[[-17   5]
 [-61  33]
 [  5   8]
 [-10  12]
 [  3  -1]
 [ -1  27]
 [ -9  -1]
 [  6   1]
 [ 14 -12]
 [-11  -4]]
->
[[-17 -61   5 -10   3  -1  -9   6  14 -11]
 [  5  33   8  12  -1  27  -1   1 -12  -4]]

[[ 43  11  60]
 [ 50  18   1]
 [-19 -25   8]
 [ 12  34  19]
 [-27 -39  10]
 [  5 -43 -39]
 [ 22 -56  51]
 [  9  48 -27]
 [-15  22  10]
 [ 54  47  26]]
->
[[ 43  50 -19  12 -27   5  22   9 -15  54]
 [ 11  18 -25  34 -39 -43 -56  48  22  47]
 [ 60   1   8  19  10 -39  51 -27  10  26]]

[[-46  38 -49  76 -40 -42  41  10 -31 -12  38  16 -22 -46 -10 -30]
 [ -8 -16 -45 -16  29  26 -18 -20 -43 -51 -39 -51  78   2  11 -11]
 [ 71 -29  17  78  37 -41 -25 -36  56  17  26 -40  52   8 -52   0]]
->
[[-46  -8  71]
 [ 38 -16 -29]
 [-49 -45  17]
 [ 76 -16  78]
 [-40  29  37]
 [-42  26 -41]
 [ 41 -18 -25]
 [ 10 -20 -36]
 [-31 -43  56]
 [-12 -51  17]
 [ 38 -39  26]
 [ 16 -51 -40]
 [-22  78  52]
 [-46   2   8]
 [-10  11 -52]
 [-30 -11   0]]

[[-24 -23 -23 -11   9 -21  34  12   3  62  -4   9 -23 -36]
 [-27  13 -12  -4   1 -23  38  19   4   4  29  21 -20 -38]
 [-32  34  -5   7  24 -29  13  29   2   1  -8  47 -31   1]
 [-48  43   0  -3  59  -3 -20  -4 -31  24 -20  18 -35   0]]
->
[[-24 -27 -32 -48]
 [-23  13  34  43]
 [-23 -12  -5   0]
 [-11  -4   7  -3]
 [  9   1  24  59]
 [-21 -23 -29  -3]
 [ 34  38  13 -20]
 [ 12  19  29  -4]
 [  3   4   2 -31]
 [ 62   4   1  24]
 [ -4  29  -8 -20]
 [  9  21  47  18]
 [-23 -20 -31 -35]
 [-36 -38   1   0]]

[[  7  33  -4  52 -37 -37 -20  57]
 [ 13  45 -24  33 -18 -24 -17  30]
 [ 39 -15  32  32  16  18   2  42]
 [ -3 -18  54  -6  20  29  40   1]
 [ 21  11   9  19   8   7   3  21]
 [ 32 -26  43  -7  48  52  32  -3]
 [-13  29   2 -25  19  19  33 -34]
 [ 14  58 -41  33 -20 -29 -23  26]
 [ 38 -11  25  20  25  26   7  26]
 [-17  18  21   7 -10  -5  21   9]
 [-34  14  30 -37  18  25  54 -42]]
->
[[  7  13  39  -3  21  32 -13  14  38 -17 -34]
 [ 33  45 -15 -18  11 -26  29  58 -11  18  14]
 [ -4 -24  32  54   9  43   2 -41  25  21  30]
 [ 52  33  32  -6  19  -7 -25  33  20   7 -37]
 [-37 -18  16  20   8  48  19 -20  25 -10  18]
 [-37 -24  18  29   7  52  19 -29  26  -5  25]
 [-20 -17   2  40   3  32  33 -23   7  21  54]
 [ 57  30  42   1  21  -3 -34  26  26   9 -42]]

[[-32  17  61 -43 -17]
 [-47 -31  50 -19 -19]
 [ 51  18 -52  27  28]
 [-23 -60 -19  33 -10]
 [-55 -37  41  -3 -26]
 [ 27  66  13 -32  12]]
->
[[-32 -47  51 -23 -55  27]
 [ 17 -31  18 -60 -37  66]
 [ 61  50 -52 -19  41  13]
 [-43 -19  27  33  -3 -32]
 [-17 -19  28 -10 -26  12]]

[[18 15  4 23 16 17 18 10 18  8 14]
 [30 61 21 41 35 29 21 18 27 15 33]
 [16 42 15 19 17 20 19 12 12  9 36]]
->
[[18 30 16]
 [15 61 42]
 [ 4 21 15]
 [23 41 19]
 [16 35 17]
 [17 29 20]
 [18 21 19]
 [10 18 12]
 [18 27 12]
 [ 8 15  9]
 [14 33 36]]

[[ -7 -10  16  28 -36  -5  41 -43  18  29 -25]
 [  1  -5 -14 -48  75   1 -14  36  29  15 -34]
 [  1 -16   7 -15 -20  -6 -38  -5 -65 -47  10]
 [  0  20 -30   9  10  24  -3 -14   1  19  -2]
 [ 22 -20  -2 -32 -43  35  -3  23  48  20 -16]]
->
[[ -7   1   1   0  22]
 [-10  -5 -16  20 -20]
 [ 16 -14   7 -30  -2]
 [ 28 -48 -15   9 -32]
 [-36  75 -20  10 -43]
 [ -5   1  -6  24  35]
 [ 41 -14 -38  -3  -3]
 [-43  36  -5 -14  23]
 [ 18  29 -65   1  48]
 [ 29  15 -47  19  20]
 [-25 -34  10  -2 -16]]
---
[[ 63 -10  26]
 [-52  26  17]
 [-77  41  10]
 [-14  48   3]
 [ 28   2 -49]]
->
[[-10  26]
 [ 26  17]]

[[ 38  39  58  -1  64]
 [ 29 -19 -20  43 -19]
 [-41  53  35 -45  38]
 [  2 -16 -13  11 -19]
 [ 50 -32 -35  72 -31]]
->
[[ 39  58]
 [-19 -20]]

[[  0 -62   5  29  24]
 [-16  29  61  22  47]
 [ 55  24  13 -27  -4]]
->
[[-62   5]
 [ 29  61]]

[[44 51  0  1]
 [ 2 28 75  7]]
->
[[51  0]
 [28 75]]

[[ 58 -40  18 -79  22]
 [ 55  71 -29 -58 -51]]
->
[[-40  18]
 [ 71 -29]]

[[  2  12  61  21]
 [ 22  28 -71  73]
 [ 11   2 -31  42]
 [-29 -36 -29 -53]
 [-11 -29 -24 -10]]
->
[[ 12  61]
 [ 28 -71]]

[[ -7  22   0 -12 -10]
 [ 58 -60   3  41  22]
 [-34  31  10 -11  -8]
 [-16  33  20 -10 -10]]
->
[[ 22   0]
 [-60   3]]

[[ 23  75  -9]
 [-65 -15 -20]
 [ -1 -18  67]
 [ 44  63   8]
 [ 60  28  -3]]
->
[[ 75  -9]
 [-15 -20]]
